Rotation paths and how fast each direction turns (degrees a step):
Each turn is a multiple of 5 degrees from 10 to 175, or 0.
Each row of a path follows its step; steps can be skipped.
Path 1:
step 0: [-2.25 -0.95  2.48  0.31 -2.60  1.48  0.40 -1.36 -0.39  1.14  0.42 -1.10
  0.31  1.43 -0.95 -1.32  6.94  0.05 -0.38 -4.03 -1.54  2.86  1.86  0.91
  1.46  0.73  1.01  0.80 -0.74 -2.32 -2.10 -0.79 -0.87  1.45  2.47  1.33
 -0.82  0.72  1.75  0.98 -0.81  0.48 -1.65  0.35 -0.50  0.65 -2.01 -3.82
  2.67 -1.13 -2.38]
step 6: [-0.81  2.33  1.99  2.04 -0.95 -1.52  1.47 -0.40  0.62 -4.73  2.49 -2.89
 -0.08  1.46  0.86 -0.05  2.00  0.71  0.31 -1.82 -0.93  1.83 -0.42 -2.46
  0.50 -0.33  2.08  1.85  3.30 -0.59  0.97  2.98  2.52  0.77 -0.43 -1.01
  1.87 -0.58  2.94  0.88  0.25 -2.09 -3.61  0.24 -1.55 -0.20  1.33 -2.27
  1.99 -2.45 -3.67]
step 8: [-2.42  1.58  0.52  2.95  1.31  0.12  0.06  1.41  1.79  3.33  3.04 -3.40
  1.07  0.53 -1.66  2.07  2.39  0.43  1.93 -0.37  0.31  2.19  0.01 -0.13
  2.56  1.53 -0.67  0.09 -1.04 -2.28 -1.74 -1.04 -0.71  1.28  0.44 -0.85
 -0.90 -0.37  2.07 -4.60  1.47  0.98 -2.62  2.66 -4.07  0.26 -2.09 -1.05
  2.26 -0.62 -1.91]
step 12: [ 0.62  1.49  1.45 -1.04  2.12  1.91 -1.41  1.40 -0.31 -0.58  4.07  0.64
  1.07  1.98 -1.16  0.26  1.97 -1.69  1.05  0.44 -2.37 -1.99  0.66 -3.37
 -0.67  0.30  1.60 -1.20  3.16 -1.56 -3.49 -0.77  1.42  2.94  1.93  1.84
 -0.15  0.80  1.78  0.95 -1.66  1.56 -1.32  0.71 -1.45 -1.02 -2.39 -5.22
  1.68 -2.36 -1.48]
step 13: [ 1.29  3.27  0.72 -1.61 -0.93  0.33  2.90 -1.37  1.29 -3.24 -0.12 -3.64
  0.40  2.95  0.21 -0.58 -0.76 -3.05  1.65  2.07 -0.23 -2.32  1.32 -1.10
 -2.54 -0.34  1.11 -3.17  1.80  0.77 -3.08  1.73 -1.32  0.67  1.93  0.23
 -2.65  1.28 -0.11  1.43  2.42  3.54 -2.40  2.13 -1.73  1.18  0.34 -1.77
  1.85 -0.31 -1.11]
step 18: [ 0.14  0.05 -0.37  3.17  1.23 -1.85  1.02 -0.35 -2.28 -1.41  1.94 -1.25
  0.18  0.74  0.93 -2.47  1.74  0.70  0.97 -1.51  0.17  0.68  0.77  0.70
  1.01  1.78 -2.29 -0.28  1.38 -2.38 -0.27 -0.34  0.17 -0.59 -1.94  2.82
  2.02 -1.35  1.26 -1.30  0.57 -0.25 -0.03  5.29 -4.47 -2.17 -0.99 -4.64
  3.10 -2.94 -1.39]
step 20: [-1.61  1.62 -0.17  2.83  1.60  2.28  1.07 -0.84 -0.39  2.23  3.53 -1.06
  2.76  0.57 -0.59  0.51  0.46  0.73  1.43  0.26 -1.39  0.40 -0.38  2.23
 -2.31  4.85  2.52  0.44  3.24  0.68 -0.75  2.62  1.92  3.60  0.11  1.86
 -3.32  1.82  0.22 -1.66 -0.78  1.52 -0.70 -0.08 -2.63 -0.33  0.76 -2.89
  0.60  1.15 -3.10]
step 27: [-0.11  0.59  3.87 -1.32  1.72  1.62  1.60  1.95  2.33  2.28  1.05 -2.91
 -1.44  1.71  0.72  0.95  1.81  1.66 -0.11 -0.05 -0.24  3.53  1.06 -1.46
  1.95  1.20  0.14  0.84  0.77  0.37 -3.39 -2.51 -0.85  2.13 -0.46  1.68
 -2.54  0.96  0.40 -1.50  1.23  3.00 -2.12  0.41 -0.14  0.31  0.92 -4.02
  0.86 -4.92  0.88]
[-0.59  0.87  0.29 -0.07 -0.25 -0.14 -0.35 -0.15 -0.46  0.52  1.27  0.89
  0.13  0.14 -0.46 -0.04  0.19 -0.37 -1.15 -0.47 -0.55 -0.04  1.11 -0.39
  0.27  0.62  0.24  0.19  0.50  0.19  1.14  0.94  0.36 -0.08  0.47 -0.54
  0.72  0.09  0.33 -0.48 -0.30 -0.32 -0.09 -0.59  0.21  0.11  0.52 -0.55
 -0.25  0.87  0.20] | 130
[ 0.21  0.77  0.00 -0.91 -0.41  0.66  0.39 -0.55  0.03  0.13 -0.62 -0.64
  0.44  0.38  0.95 -0.31 -0.32 -0.47 -0.05  0.50  0.30 -0.20  0.09  0.60
  0.09 -0.84  0.83 -0.13 -0.77  0.79 -0.05  0.74 -0.68  0.06 -0.18  0.31
  0.40 -0.04 -0.05 -0.93 -0.26 -0.18  0.83  0.49  0.33  0.20  0.56 -0.60
  0.08  0.40  1.39] | 175
[ 0.20  0.25 -0.41  0.06  0.91  0.91  0.70  0.46 -0.48  0.44 -0.35  0.41
 -0.44 -0.68 -0.32 -0.20 -0.51 -0.58  0.48  0.61 -0.27  1.36 -0.16 -0.45
  0.47  0.20 -0.79  0.14 -0.32  0.03  0.82 -0.01  0.20  1.02 -0.05 -0.46
 -0.55  0.30 -0.65 -1.10  0.10 -0.07  0.14  0.12 -1.13  0.21  0.37 -0.08
 -0.66 -0.23  0.18] | 115
[ 0.01  0.64  0.35 -0.05  0.71 -0.40 -0.30  0.09 -0.39 -0.98 -0.20 -0.48
  0.20 -1.27 -0.50  0.73  0.36  0.04 -0.57  0.35  0.11  0.46 -0.93  0.03
  0.82 -0.86  0.59 -0.83 -0.19  0.03  0.59  0.50 -0.78  0.03  0.50 -0.35
  0.77  0.26  0.63  0.15  0.66 -0.02 -0.80  0.18  0.23  0.05  0.65  0.89
  0.26 -0.26 -0.29] | 40
[-0.16 -0.43 -0.21 -0.42  0.51  0.03  0.27 -1.07  0.74 -0.46 -0.23 -0.88
 -0.55 -0.52 -0.21 -0.51  0.08 -0.30  0.05  0.51 -0.02  0.63  0.19 -0.25
 -0.31  0.31  0.58  0.05  1.57 -0.49  0.54 -0.03 -0.02 -0.51 -0.87 -0.51
 -0.94 -0.10  0.19  0.10  0.53 -0.02  0.76 -0.31  0.95  0.30  0.90 -0.59
  0.25  0.41 -0.46] | 100
[ 0.01  0.46  0.29  0.73  0.12 -0.52 -0.37 -0.25  0.64  0.51 -0.16 -0.47
  0.33 -0.61 -0.35 -0.02 -0.42  0.41  0.79 -0.23  0.24  0.29 -0.92  0.75
 -1.00  0.35  0.50  0.58 -0.58  0.07  0.31  0.55  1.37  0.01 -0.93  0.00
  1.00 -0.81  0.10 -0.09  0.11 -0.77 -0.24  0.27 -0.62 -0.43  0.45 -0.27
 -0.37  0.60 -0.38] | 25
[-0.58 -0.12 -0.02  0.47  0.85 -0.64  0.40  0.03  0.72  0.92  0.97  0.61
 -0.20 -0.22  0.39 -0.58 -0.04 -0.24 -0.04  0.61  0.56 -0.10  0.16  0.23
  0.06  0.36  0.67  0.28 -0.01  0.54 -0.64  0.39 -0.91 -0.04  0.50 -0.14
 -0.65 -0.51 -0.42  0.31 -0.49  0.17  0.23  0.78 -0.53 -0.23  0.83  1.55
  0.53  0.56 -0.16] | 65
Path 2:
step 0: [-3.44  1.77 -1.57  2.15 -1.44 -1.09 -0.58 -2.19 -2.78  1.74 -3.63 -0.62
 -1.49 -0.59 -1.06 -0.99  3.49  0.89 -1.12  0.41  0.21  0.11  0.55 -2.04
  0.72 -0.27 -1.09 -2.79  2.11 -1.24  2.52  1.01 -1.79  5.98 -0.78 -0.53
 -1.38  4.54 -1.08  1.65  1.03  1.69 -0.40  0.65  3.13  2.04  1.61 -1.43
  3.34  1.18 -0.11]
step 3: [-1.01 -0.53 -2.31 -0.11 -3.00  0.09  1.59 -0.73  1.11  0.24 -2.93 -2.02
 -1.30  0.46  0.82 -3.35  1.57  0.26 -1.77  1.41  2.53  0.28 -0.04 -3.26
 -1.31  0.18 -5.42  3.81 -0.09 -4.05  4.29 -0.45  0.77  3.76 -0.85  0.98
  0.25  0.70 -0.67 -2.85  1.56 -0.13 -1.68 -1.98  3.09 -0.40 -1.57  1.07
  0.43  1.73 -0.14]
step 7: [-5.30 -1.57 -0.04 -0.32 -0.33 -0.94 -0.81 -0.44 -0.31  2.15 -0.76  0.50
 -1.34 -1.74  0.82  0.43 -0.75 -0.50 -1.71  3.00  1.10 -0.12  1.00 -2.14
 -2.64 -1.09  0.50  0.96  4.75 -3.87  0.68  1.49 -3.68  2.02 -1.30 -1.83
  0.49  3.76 -0.57  0.17 -1.77 -2.66 -1.58  0.44  2.31 -2.23 -0.92 -2.46
  3.92  2.66  0.60]
step 8: [-2.48 -2.30 -1.74 -1.09 -2.61 -1.45  0.12 -1.22 -1.35  0.64 -3.21 -1.04
 -3.70 -0.04 -1.07  0.35  1.81 -1.75 -1.34  1.44  2.41 -0.11  0.97  1.04
 -1.53  5.19 -2.86  2.19  2.22  0.72  0.81  1.54 -0.88  4.72  2.92  2.41
  0.11  1.74 -3.10  1.48  2.93 -0.31 -2.00 -0.76 -0.81 -1.93 -2.40 -1.72
 -0.45 -1.03 -0.80]
step 13: [ 0.15  1.28  1.56 -2.02 -1.80 -1.82  1.36 -2.89 -1.48 -1.11 -4.12 -2.93
 -2.01 -0.68  1.73 -0.34 -1.01  0.72 -2.16 -0.26 -1.16  0.06  1.76  3.27
  0.38 -0.28 -3.53  1.66 -0.17  1.99  1.85  3.76 -2.86  3.61 -1.31 -0.07
  3.36  2.79 -3.46 -2.36 -0.52  0.72 -0.85 -1.93 -0.14 -1.71 -1.36 -1.18
 -1.86  2.56  0.90]
step 23: [ 0.01  1.41  1.67 -0.88  1.92  1.90 -1.36 -0.54 -2.12 -1.89 -3.32  0.04
 -0.23  2.53 -0.09 -1.07  1.44 -2.83  1.09  0.17 -0.80  0.25  1.79  0.50
 -2.70  4.26 -3.08  2.21  2.50  2.23  0.69 -0.60 -1.38  1.16  1.66  0.28
  2.37  4.81 -1.06  3.60  0.22 -3.00 -0.55 -3.90  0.30  0.48  0.91 -1.59
 -0.96  3.43 -1.40]
step 24: [-2.71  1.40 -2.64 -1.56 -1.46  0.00 -2.00 -0.21 -3.94 -2.26 -0.69  0.12
  1.77 -0.50 -1.70 -3.17 -0.07 -0.26 -3.04 -1.22  1.27 -2.18  0.63  0.52
 -0.16 -0.63 -1.78  1.86  3.55 -0.57 -0.59  2.11 -0.52 -0.19  1.69 -1.65
 -1.35 -0.06 -0.54 -2.21 -1.07 -4.11  0.22 -1.48  3.68 -2.72  0.39 -0.12
  0.30  5.23 -3.71]
step 28: [-0.38  0.18  1.80 -0.70 -2.02 -0.58  1.17 -2.01 -2.30  0.22 -3.91 -1.56
  3.41  2.85 -0.06 -2.67 -0.49  2.48 -0.32  1.97  0.20 -1.27 -1.41 -2.19
 -3.22 -0.99 -3.01  2.42 -0.95 -1.69  2.49  0.87 -3.35  0.31 -0.19 -0.84
  4.05  3.82  2.15 -1.01  1.01 -2.43  0.40 -3.71  1.17  0.52 -1.77 -0.76
 -0.82  2.58 -0.82]
[ 0.56 -0.71  0.70  0.25 -0.55  0.99 -0.24  0.70  0.41  0.44  0.81  0.38
 -0.47  0.44 -0.90 -0.09  0.33 -0.68 -0.08 -0.91  0.19 -0.19  0.27 -0.39
 -0.84 -0.05 -0.69  0.22 -0.62 -0.19  0.98 -0.32  0.32 -0.10  0.28 -0.13
  0.26 -0.14  0.24  0.20  0.05 -0.12  0.55 -1.12  0.80 -0.76  0.24 -0.40
 -0.37 -0.59 -0.78] | 55
[ 0.18 -0.77 -0.21  0.56 -0.09  0.79 -0.38 -0.63  0.07  0.28 -0.29  0.25
  1.19 -0.05  0.32 -0.19  0.13  0.08 -0.10  0.55 -0.87  0.64  0.55  0.57
 -0.52 -0.03  0.20 -0.58 -0.47 -0.55  0.12  1.29  0.83  0.35  0.12 -0.59
 -0.71 -0.12  0.60 -0.62  0.18  0.99 -0.18 -0.41  0.29 -0.84  0.08  0.10
  0.16  0.93  0.47] | 120
[ 0.46  0.05 -0.10 -0.45  0.83  0.16 -0.36  0.29 -0.63  0.16  1.32 -1.25
  0.72  0.69  0.79  1.07  0.79  0.21 -0.22  0.26 -0.13 -0.35  0.13  0.07
 -0.14  0.76  0.14  0.61  0.12 -0.04 -0.11 -0.29 -0.08  0.64  0.59  1.33
 -0.63 -0.12  0.10  0.56 -0.01  0.35  0.13 -0.15  0.37 -0.12 -0.36 -0.84
 -0.20  0.23  0.28] | 120
[-0.32  0.54 -0.18 -0.81  0.19  0.64  0.25  0.70  0.23  0.23 -0.41  0.64
 -0.04 -0.14  0.61 -0.18  0.09  0.58  0.79  0.38 -1.29 -0.37 -0.15 -0.60
 -0.30  1.01  0.11 -0.42 -1.13  0.33  0.70  0.35  0.06 -0.36 -0.14 -0.11
 -0.10  0.92 -0.34  0.09 -0.65 -0.70  0.52  0.94  0.56 -0.09  0.27 -0.97
  0.27 -0.25  0.23] | 155
[-0.03 -0.39  0.33 -0.56 -0.28 -0.81 -0.05 -0.36 -0.03  0.82 -0.23  0.14
  0.56 -0.22 -0.51 -0.35 -0.96  0.16 -0.20  0.26  0.07 -0.12  0.28  0.03
 -0.92  0.38 -0.20 -0.61  1.08  0.91 -0.09 -0.18  0.10 -1.03  0.43  0.54
 -0.05  0.34  0.56 -0.31 -0.02  0.01  0.54  0.06  0.02 -0.65 -1.93 -0.54
 -0.22 -0.29  0.09] | 20
[-0.27 -1.26 -0.90 -0.44 -0.08  0.11  0.24  1.27  0.18 -0.21  0.04 -0.29
  0.66 -0.23 -0.36 -0.40  0.27  0.64 -0.53  0.49 -0.58  0.74 -0.66  0.15
 -0.36  0.30 -0.64  0.57  0.27 -0.75 -0.07 -0.31 -0.95 -0.50  0.28  0.12
  0.02  0.27  0.38  0.07 -0.92 -0.04 -0.49 -0.03 -0.39  0.05 -0.02  0.85
  0.64  0.06 -1.14] | 85
[-0.30  0.49 -0.17 -0.01  0.05  0.40 -0.26  0.15  0.24  1.46 -0.42 -0.55
  0.72 -0.45 -0.48 -0.32  0.45 -0.79  0.00 -0.09 -0.05  1.07  0.08  0.43
  0.71 -0.07 -0.02 -0.20 -0.09  0.74  0.70 -0.13 -0.10  0.94  0.34  0.59
  0.93  0.60 -0.94 -0.05 -0.68  0.97  0.18  0.32 -0.34  0.06  0.06  0.44
 -0.90 -0.51  0.00] | 80
